500 stands for zero in the data rows.
Here are some points:
[376 462 525 472 478 381 500 473 412 483 444 529 516 569 415 454 458 534 519]
[579 460 653 293 680 345 698 334 230 907 320 507 572 509 471 306 147 471 897]
[524 422 485 353 577 390 448 315 320 519 402 519 517 419 501 385 439 359 585]
[483 376 352 704 355 550 506 553 658 397 725 464 371 494 481 616 887 446 229]
[450 565 439 705 454 553 401 524 493 281 512 513 415 448 427 635 605 460 438]
[635 398 884 61 754 420 518 354 141 744 171 655 641 516 515 454 0 386 957]
[389 419 176 960 187 581 323 607 871 0 870 488 302 508 398 586 999 430 27]
[472 683 859 20 635 453 560 573 235 574 172 492 673 378 500 475 0 363 984]
[538 511 303 688 387 455 490 440 707 265 707 267 456 516 522 435 794 478 248]
[528 517 369 714 455 604 310 432 528 196 661 529 435 343 359 449 938 478 222]
[592 495 568 420 440 476 560 492 398 530 461 427 433 414 574 597 412 338 519]
[584 316 451 620 421 515 491 468 687 416 627 469 458 670 533 517 737 414 259]
[425 610 366 548 482 480 573 505 436 503 552 551 458 503 454 503 537 501 462]
[567 701 709 280 725 420 606 483 310 803 334 574 698 381 579 493 84 641 865]
[384 226 144 883 278 436 501 604 799 265 810 481 354 646 440 549 999 532 84]
[475 453 152 946 252 529 434 496 935 158 844 237 324 519 515 504 999 471 1]
[476 546 369 740 474 488 191 517 672 263 628 562 599 580 460 482 867 585 252]
[351 390 299 781 285 442 672 653 742 325 779 494 247 648 380 585 835 563 323]
[638 497 905 0 765 438 746 379 233 836 202 423 627 497 622 386 0 477 999]
[723 419 720 247 591 403 600 358 448 755 328 435 680 660 665 451 147 479 577]
[441 457 362 702 412 547 310 456 550 204 619 530 370 361 377 441 959 423 200]
[525 635 804 134 679 331 764 487 209 918 131 455 644 524 562 372 0 527 966]
[506 702 864 87 691 347 576 448 199 822 100 554 806 581 582 460 0 644 989]
[641 555 356 653 383 663 373 524 690 231 670 298 432 356 620 501 759 389 273]
[546 538 533 454 510 467 511 399 433 667 519 558 443 551 464 405 407 544 567]
[311 364 199 834 289 514 631 620 785 351 752 510 331 637 426 534 933 564 236]
[346 431 141 848 280 462 576 643 744 402 882 577 248 581 386 601 999 564 95]
[400 612 377 645 420 614 450 598 541 509 537 591 498 462 509 612 527 544 512]
[462 396 586 574 498 495 584 534 507 521 467 568 628 649 447 446 403 550 546]
[571 685 669 271 653 438 361 352 312 418 269 505 579 374 447 344 301 407 723]
[503 464 765 184 689 532 571 454 254 710 241 593 602 475 518 446 76 497 881]
[331 445 198 940 250 585 338 699 859 276 921 558 419 569 402 613 999 677 0]
[612 544 606 338 763 500 461 253 298 480 352 530 586 380 418 233 283 415 776]
[490 676 406 674 431 654 322 663 696 232 602 414 606 285 536 633 629 557 315]
[430 544 111 884 284 636 167 555 638 76 727 580 340 392 452 628 999 373 0]
[561 483 589 297 673 389 702 319 370 844 448 497 549 568 421 284 219 513 811]
[439 562 520 523 429 526 402 561 572 507 602 580 600 574 478 561 593 672 405]
[344 416 224 845 222 587 366 702 822 335 903 637 438 639 418 714 999 678 14]
[434 588 573 382 594 428 395 540 325 464 367 563 602 322 391 393 472 485 701]
[507 472 718 253 614 492 588 441 344 695 199 575 654 653 497 383 0 589 768]
[543 379 356 669 402 554 604 577 634 622 734 458 404 635 558 590 758 605 308]
[399 502 624 376 551 393 523 469 336 580 354 547 538 635 475 414 216 530 640]
[539 408 610 479 393 406 533 570 612 491 441 406 497 556 631 606 389 428 474]
[567 429 442 533 438 384 606 421 527 504 513 384 436 499 546 421 451 410 521]
[427 334 439 656 398 536 474 545 621 461 665 562 496 658 420 551 733 588 269]
[549 464 526 541 394 494 522 558 536 363 477 460 406 432 547 633 615 380 387]
[463 364 350 696 343 646 286 602 733 267 709 625 440 622 604 692 859 507 256]
[455 506 456 702 397 569 353 574 536 291 490 523 485 466 489 579 613 445 362]
[405 337 430 749 288 523 353 590 727 214 716 570 354 675 372 554 905 509 233]
[506 685 852 74 758 444 562 440 281 840 151 589 800 537 622 450 0 655 945]
[358 364 428 504 426 435 596 565 454 655 526 661 384 717 434 479 514 537 479]
[671 592 702 284 621 614 532 418 421 653 368 486 539 503 570 474 187 485 704]
[593 649 740 202 640 470 571 428 312 666 272 489 637 423 523 395 85 477 763]
[459 409 357 637 347 480 470 516 507 420 560 493 237 493 459 514 785 418 211]
[535 411 373 640 458 575 514 518 660 477 705 516 443 575 413 526 699 560 352]
[746 402 774 236 630 438 554 354 470 751 299 425 657 666 609 373 153 450 648]
[544 415 506 445 480 444 560 450 348 616 327 411 337 419 426 483 303 353 486]
[496 397 217 914 295 633 368 615 845 241 951 486 264 563 471 557 999 500 20]
[483 643 869 90 691 423 577 479 262 798 131 565 724 564 552 473 0 664 960]
[380 501 686 169 591 421 707 507 254 666 277 551 561 509 453 498 3 395 888]
[387 523 13 952 243 658 396 736 737 225 931 523 222 307 407 675 999 536 62]
[540 382 229 818 270 595 563 576 858 364 817 372 291 596 482 607 993 501 118]
[464 470 633 353 495 521 366 538 555 452 427 564 595 614 651 596 347 474 537]
[506 640 797 209 647 388 581 484 238 936 178 603 768 627 595 522 0 644 886]
[570 561 855 210 689 463 401 480 201 519 163 541 780 360 487 463 21 504 837]
[534 473 288 725 454 588 374 378 560 234 720 574 407 394 385 310 917 466 331]
[476 606 646 362 669 468 392 448 354 458 367 528 635 410 448 445 241 528 846]
Here are 16 more points, each followed by its number:
[645 613 745 254 675 473 401 327 308 534 257 539 644 364 472 366 181 397 711] 0
[528 558 722 217 670 430 693 448 304 729 293 523 632 493 593 493 0 534 931] 1
[463 526 474 510 545 388 407 403 316 555 497 623 473 466 413 364 564 518 599] 2
[434 371 349 866 236 554 397 610 805 361 898 481 346 589 579 760 999 524 81] 3
[448 301 374 739 371 584 477 545 596 377 782 595 359 507 452 496 972 517 298] 4
[553 537 640 269 664 461 702 543 355 727 417 522 575 500 582 459 137 577 768] 5
[389 268 306 885 245 597 410 639 705 272 978 623 202 532 400 649 999 496 137] 6
[404 566 569 340 499 573 503 692 417 258 389 505 489 385 476 594 328 383 611] 7
[386 284 310 727 271 587 279 668 727 185 715 483 411 488 568 669 999 447 158] 8
[536 460 352 755 319 529 576 608 801 369 819 448 335 587 556 615 861 530 187] 9
[398 521 110 959 269 626 513 574 794 218 839 434 299 366 350 556 999 505 8] 10
[402 534 0 923 320 640 362 535 814 159 999 550 188 439 335 453 999 492 63] 11
[456 557 800 132 724 278 556 425 165 757 99 498 720 584 473 347 0 553 920] 12
[595 445 544 337 612 559 614 491 513 661 554 371 474 489 568 404 360 540 664] 13
[578 318 239 797 352 577 638 589 860 640 964 526 275 704 609 593 888 710 243] 14
[605 467 677 169 623 377 585 354 111 804 151 402 446 444 548 407 16 350 793] 15
Which of these numbered points is nearest to each point below, ignoring the direction in which the first points spread most? Its number follows each.
[416 521 724 221 611 310 524 444 257 700 231 553 644 618 403 444 100 485 818] > 12
[556 291 356 741 256 590 382 587 721 464 742 584 315 739 615 698 933 520 86] > 3
[546 381 158 853 297 649 640 566 885 601 999 482 274 733 604 627 999 717 89] > 14
[468 383 453 517 447 598 385 529 575 373 496 541 471 529 572 615 586 379 421] > 8
[678 519 678 275 612 486 751 441 478 999 463 446 584 761 603 488 13 680 810] > 14
[241 366 200 894 273 544 410 688 732 146 859 655 226 451 279 729 999 442 17] > 6
[554 350 200 875 253 605 522 688 940 276 986 359 267 596 493 626 999 526 70] > 9
[542 656 447 445 600 628 556 499 318 582 468 524 571 262 497 527 331 568 659] > 10
[475 520 351 542 603 499 498 495 524 531 532 446 557 344 420 453 647 565 462] > 10
[593 534 999 0 815 469 415 400 188 707 69 576 782 654 647 460 0 484 999] > 8
[557 355 452 539 531 494 576 406 397 660 573 527 365 555 430 321 610 581 553] > 4
[599 615 709 293 685 477 391 339 293 538 305 525 589 331 473 340 273 393 699] > 0
[205 317 177 882 309 526 438 659 670 187 835 684 288 398 281 664 999 481 91] > 6
[426 678 806 54 707 475 531 545 208 497 145 477 617 385 517 457 0 371 920] > 7
[438 340 312 713 250 458 564 704 846 234 699 342 349 613 611 648 879 359 43] > 9
[414 526 689 238 573 301 558 468 252 648 184 565 617 568 465 434 84 585 793] > 12
[540 447 619 466 563 512 462 553 513 652 515 497 538 475 628 614 551 551 548] > 3
[420 577 573 409 587 467 539 514 468 525 455 499 552 466 499 546 304 510 649] > 1
[610 519 924 0 686 503 433 368 286 653 140 534 847 601 675 509 0 445 914] > 8
[601 419 412 587 500 508 444 456 464 587 627 583 495 577 459 467 697 544 440] > 4
[334 343 271 679 346 486 604 599 549 556 613 685 292 758 423 607 674 482 353] > 6
[555 570 563 433 593 500 555 468 427 540 393 459 580 452 473 410 365 533 568] > 10
[562 583 764 116 666 360 624 310 32 881 62 449 532 441 513 379 0 346 924] > 15
[537 485 685 385 611 530 425 509 496 693 521 475 567 550 626 570 372 606 594] > 3
[493 351 314 770 346 592 364 633 767 385 800 500 350 577 547 676 999 603 64] > 3
[422 482 632 271 641 339 555 483 317 657 246 570 593 590 472 410 156 503 754] > 12
[504 627 838 160 809 322 535 267 27 788 210 580 673 460 471 255 0 547 999] > 2
[367 484 330 481 481 466 740 585 530 619 603 526 413 490 439 524 499 637 635] > 5
[497 586 677 192 694 465 707 491 297 853 261 516 639 504 587 460 0 519 866] > 5
[376 428 224 889 258 588 439 665 776 251 809 534 393 507 416 682 999 498 94] > 1
[447 589 653 350 554 467 636 549 428 518 386 471 568 461 525 527 220 520 684] > 1
[438 577 84 849 333 594 357 544 715 250 968 537 245 460 356 357 999 493 146] > 11
[434 538 39 989 260 675 336 539 840 181 999 495 222 430 332 467 999 535 53] > 11
[333 471 240 700 264 446 518 631 650 533 759 607 281 592 458 622 867 549 191] > 5
[554 407 656 325 547 505 448 434 441 499 306 542 614 501 604 646 285 439 648] > 8
[442 621 601 243 543 525 481 607 317 384 311 438 517 419 519 577 186 361 744] > 7
[393 490 611 393 561 424 533 568 298 561 390 622 470 424 412 568 435 458 623] > 6
[561 529 919 87 691 531 485 435 323 668 191 552 738 567 673 482 0 450 924] > 8
[451 619 600 479 563 652 461 576 400 358 360 529 534 303 527 557 386 433 509] > 7
[523 398 431 586 388 583 339 599 681 449 709 440 440 608 571 623 836 551 274] > 3
[679 555 733 148 616 433 833 359 427 999 427 548 604 678 707 443 0 710 856] > 14
[503 402 501 518 440 538 569 560 477 500 596 618 404 500 494 509 630 502 494] > 4
[470 684 678 178 647 544 534 475 315 713 239 612 664 456 576 495 0 562 893] > 1
[549 352 250 775 324 628 509 541 695 403 817 514 251 523 466 551 982 469 157] > 4
[610 476 773 185 664 477 499 504 352 783 285 491 658 494 649 552 57 601 801] > 3
[400 610 681 187 660 431 601 458 294 687 137 569 697 493 555 457 0 545 918] > 1
[440 548 896 72 804 351 662 454 20 846 127 615 668 367 461 447 0 445 999] > 4
[589 344 222 840 364 629 452 547 877 370 991 382 298 508 470 544 999 548 147] > 13
[559 790 723 321 658 556 475 578 402 474 269 374 748 298 627 559 73 536 758] > 7
[597 613 797 209 587 423 643 486 332 830 252 468 625 615 598 435 0 598 842] > 9
[519 573 811 74 736 394 705 447 218 835 183 508 635 472 547 472 0 519 988] > 1
[443 324 309 851 349 542 466 608 703 315 809 501 279 435 511 643 999 440 113] > 4
[337 406 386 576 363 450 690 557 445 683 516 694 382 700 453 575 518 526 451] > 6
[594 645 754 168 629 527 477 448 310 723 334 517 689 575 658 546 19 579 751] > 3
[564 681 287 608 559 513 501 427 512 439 669 503 428 399 531 326 588 547 506] > 11
[449 432 578 319 616 355 743 477 410 672 313 469 539 550 469 451 143 487 775] > 1
[529 451 463 444 657 430 661 467 406 678 511 533 430 562 407 351 497 502 650] > 4
[385 443 239 821 444 473 382 393 578 385 779 602 294 486 399 406 999 569 251] > 2
[491 388 277 690 334 466 495 476 484 437 562 454 287 500 481 512 845 379 152] > 15
[583 386 358 700 369 400 589 486 692 386 709 355 317 548 513 487 803 430 306] > 9
[455 598 443 567 479 579 513 579 518 498 495 641 545 479 525 597 431 601 530] > 1
[391 470 381 667 400 473 537 532 478 424 536 494 401 410 377 580 694 433 309] > 10
[610 701 787 202 754 456 407 295 201 582 135 504 721 343 490 278 114 456 787] > 0
[489 429 689 304 531 500 354 511 456 487 388 578 635 615 610 623 251 468 640] > 8
[583 386 358 598 431 493 521 497 422 502 474 503 318 542 477 538 644 341 324] > 15
[578 464 786 227 624 471 437 486 424 518 289 596 656 578 647 597 109 456 706] > 8
[533 612 665 302 617 522 378 326 307 484 296 482 628 336 454 347 256 413 755] > 0
[387 587 283 773 295 496 275 555 779 118 548 356 510 453 640 696 859 488 193] > 8
[388 318 345 743 270 632 315 626 651 207 630 688 401 545 386 609 933 516 133] > 8
[573 544 619 288 581 555 482 471 493 653 349 517 671 578 686 581 241 537 622] > 3
[633 692 813 173 774 437 437 297 152 566 143 490 678 314 437 255 40 400 870] > 0
[631 460 526 461 613 566 545 450 568 595 627 379 470 449 592 483 458 582 559] > 13
[602 469 578 355 532 500 573 400 278 665 241 499 418 421 502 450 280 351 590] > 15
[434 336 124 867 379 500 556 478 722 404 890 600 204 596 454 491 999 541 146] > 4
[555 363 208 837 249 641 493 582 909 354 900 415 212 550 530 633 999 469 0] > 9
[540 565 694 517 382 643 395 507 510 419 546 583 463 527 474 598 431 449 507] > 6
[545 664 589 316 678 371 595 357 401 720 311 410 721 455 486 310 170 619 784] > 10
